One turn moves each row of this set onto another row. After a few examples, where does it send each row asked below?
z_651: [ -6.4 -11.3   8.0 -12.0   8.7  -5.5  -6.6   6.1  -9.9  -9.5  18.6 -17.8
  15.8   0.5  20.9  -2.2   4.3  -2.2   8.3  -8.0 -11.0   0.4]
z_156: [ -0.3  10.1  10.3  -9.9   1.2  -5.5  -7.5 -20.9  -4.2 -24.3   1.4  -6.0
   9.4   6.1  -7.6   7.5  16.4  20.9 -14.0 -23.2  -4.6   6.8]
z_62: [-20.1 -18.0 -14.1   1.4 -10.2  -5.6   8.4   5.6 -14.9  -5.6   4.7   4.2
  -3.3 -11.7  -3.8  -3.9  18.8  18.9  -7.1 -18.8  -1.6  13.2]
z_203: [-16.0   5.3  -5.0  -7.2   0.8  -2.7  -8.8 -11.1  -6.0  -5.5   5.9 -12.4
  -9.4  13.7  20.8 -15.5  10.4  -9.5 -14.9   4.4  -6.8 -14.0]
z_694: [-11.0   0.4  14.8  -2.1   7.3   5.4  -8.9  -2.7 -16.9  -9.7   2.1 -12.8
  -3.7  17.4   7.0 -23.1   6.3  11.1 -28.9 -15.8  -0.6   3.9]
z_446: [-10.6  -0.3   1.7  -3.3  -3.9  14.7   6.7  -7.7  -9.2  -4.3   6.9  -6.2
  -3.5  27.1 -15.6  -1.3  11.2  -3.2   1.4 -15.3  -8.0  -1.4]
z_785: [-20.0  -6.2  11.4  -7.5  -0.1  -9.9   8.1   0.8  -8.4 -17.6  21.7 -11.2
   7.8   7.4  -1.3 -24.3  19.6   5.0 -18.3  -3.6   1.4   9.1]
z_139: [ -0.5  -2.4  -8.9   4.2   7.5 -13.6  12.8  -5.3  -8.5  -1.4  10.2  -9.4
   4.4   0.1  38.1  -8.3  15.6   4.5   3.5 -21.2  -1.1  -1.3]
z_428: [ -0.3  -7.1 -12.7   1.0   1.2   0.1   0.0 -13.4 -18.5   3.0  -1.6 -10.5
  -1.7  17.2   5.7 -15.8  16.1  15.4   0.9 -21.4  14.8  21.7]
z_965: [ -4.7 -13.7  -1.3  -0.6  -4.2 -11.7  -6.0   1.9 -15.7 -14.3  -1.2 -16.8
 -16.2  -8.5  31.8  -6.8   1.8  13.8   2.6  -6.0  -7.4  10.2]
z_778: [ -4.6 -17.5  -0.7  -4.7 -13.7  -3.7 -20.9  -7.0 -15.4  -9.0  21.1 -10.3
  -6.8  -9.8  11.4   8.1  11.2  17.6  -1.9 -20.7  -7.5  20.4]
z_632: [ -8.3  -2.9   4.0   0.3  12.6 -11.1  -1.9  -8.0  -9.5  -6.8  16.0  -8.2
   1.2  -8.0  21.2 -35.2  14.5   7.8 -12.5  -9.8   3.8   2.3]
z_768: [-21.8 -10.3   3.2  -6.0 -12.3  -2.8  -4.3  -5.9 -10.5 -12.8  -7.8 -11.3
  -4.7 -13.7   3.6  21.9  12.8   5.7  -9.7 -16.1  -0.5  -5.2]
z_371: [ -5.7  -6.8   2.3  -6.0 -12.4  -3.4  17.3  -3.3  -8.6 -27.5  -9.3 -13.1
   5.3   2.1   1.8   2.2   9.7  16.5  -1.9 -30.2  -9.5  13.8]
z_960: [-14.1  -3.4   0.8  -3.3  -7.8  -9.5 -12.7  -3.6 -13.0  -3.9  13.0  -8.1
   9.1  -8.8  26.4 -11.4  13.4 -11.1 -20.1 -21.1   6.5  -6.1]
z_226: [  3.8  10.7  -6.2   2.3  -0.8   0.0  -9.2 -17.8  -7.5   9.4   8.5  -0.4
 -12.9  24.1   1.2 -11.5  15.3  13.6  -7.6 -15.8  10.9  -3.8]
z_675: [ -3.3   4.5   8.9  -1.0  -0.3   1.0  -2.7  -9.9  -1.4 -10.7   2.9  -7.4
  -6.1  12.1  11.3 -22.5   3.0  22.8  -8.8  -2.2   2.5 -22.4]
z_166: [ -4.0 -10.8  15.5  -6.9  -7.3 -10.2  -5.0   8.1  -1.5  -9.9  22.9  -5.1
  -9.5   5.1  13.7  11.9  19.1   7.4   7.0  -5.3 -12.1 -15.0]
z_510: [  0.1   5.5  17.1   7.0  14.9   0.5  -9.0  -9.3 -18.6   2.2  11.1  -4.7
  -0.8  13.0  -3.9  -3.8   5.7  -5.0   2.0 -17.0  11.3  -5.7]
z_24: [  9.6  -0.1 -14.1  -9.4 -10.7  -5.2   3.8 -11.9 -11.3 -13.8  19.9  -9.0
 -13.9  16.7 -15.2  -3.6   9.0   7.9  -8.4  -6.6 -10.1   5.0]
z_247: [ -2.0  14.9  13.7  10.5   6.2   0.9  -3.9   0.6  -8.0  -3.5   3.2  -5.7
 -21.3   6.2   6.2 -13.6  24.6  13.6  -9.5  -4.5  -5.1 -12.7]
z_932: [-11.8 -18.1  -1.1  -4.4 -22.2  -8.1  17.0 -10.1 -16.2  -3.1  -2.8   0.6
   0.2   0.4   9.7   8.1  23.4   4.7 -14.1 -16.2  -9.4  15.0]
z_221: [ -4.8  -1.6  -4.9  -4.7 -15.1 -14.3  -0.8 -20.3   1.3 -21.0  17.7  -8.5
  -0.9  22.4  -8.8  -7.0  27.7  11.9   5.2 -12.6  -7.2   0.9]
z_10: [ -6.1  -6.4   9.1  -5.8   1.6   0.3   9.4  -5.0 -12.5  -2.7   2.6  -7.7
  -3.5 -15.0  28.2 -16.7  15.3  -0.4  17.9 -14.2  -4.5   2.0]
z_165: [  4.0   2.7  -7.5 -10.4  -9.6  -2.1 -11.1 -20.4 -11.0 -16.3   3.4 -14.1
 -15.2  20.6   1.2   1.4  10.7  -2.0   2.2 -27.7   6.7  13.7]
z_825: [ -0.5   4.2 -11.1  -6.4  -0.3  -4.1  -0.5 -15.7  -8.9  -7.9  -9.3 -11.2
 -15.0 -10.1  13.1   8.5  24.7  12.4  -7.9 -30.9  -5.6 -13.7]
z_562: [ -1.7   5.0  -3.9  -5.7 -13.6  -5.8   8.4 -16.2 -10.0 -14.4  11.8  -4.4
  -6.6  -3.8 -12.3  15.6  29.5   9.3  -6.3 -28.0  -8.7  -4.6]
z_691: [ -5.7 -22.4  12.6   0.7 -12.3 -13.8   2.3   6.7 -11.7 -10.8  14.6   0.8
   8.5  -9.7  16.9   4.3  23.3  15.6   6.6 -11.3  -5.4   7.3]

z_691 turns into z_632
z_10 turns into z_675
Now find these:
z_221 turns into z_62
z_371 turns into z_965
z_510 turns into z_156
z_166 turns into z_785
z_165 turns into z_768

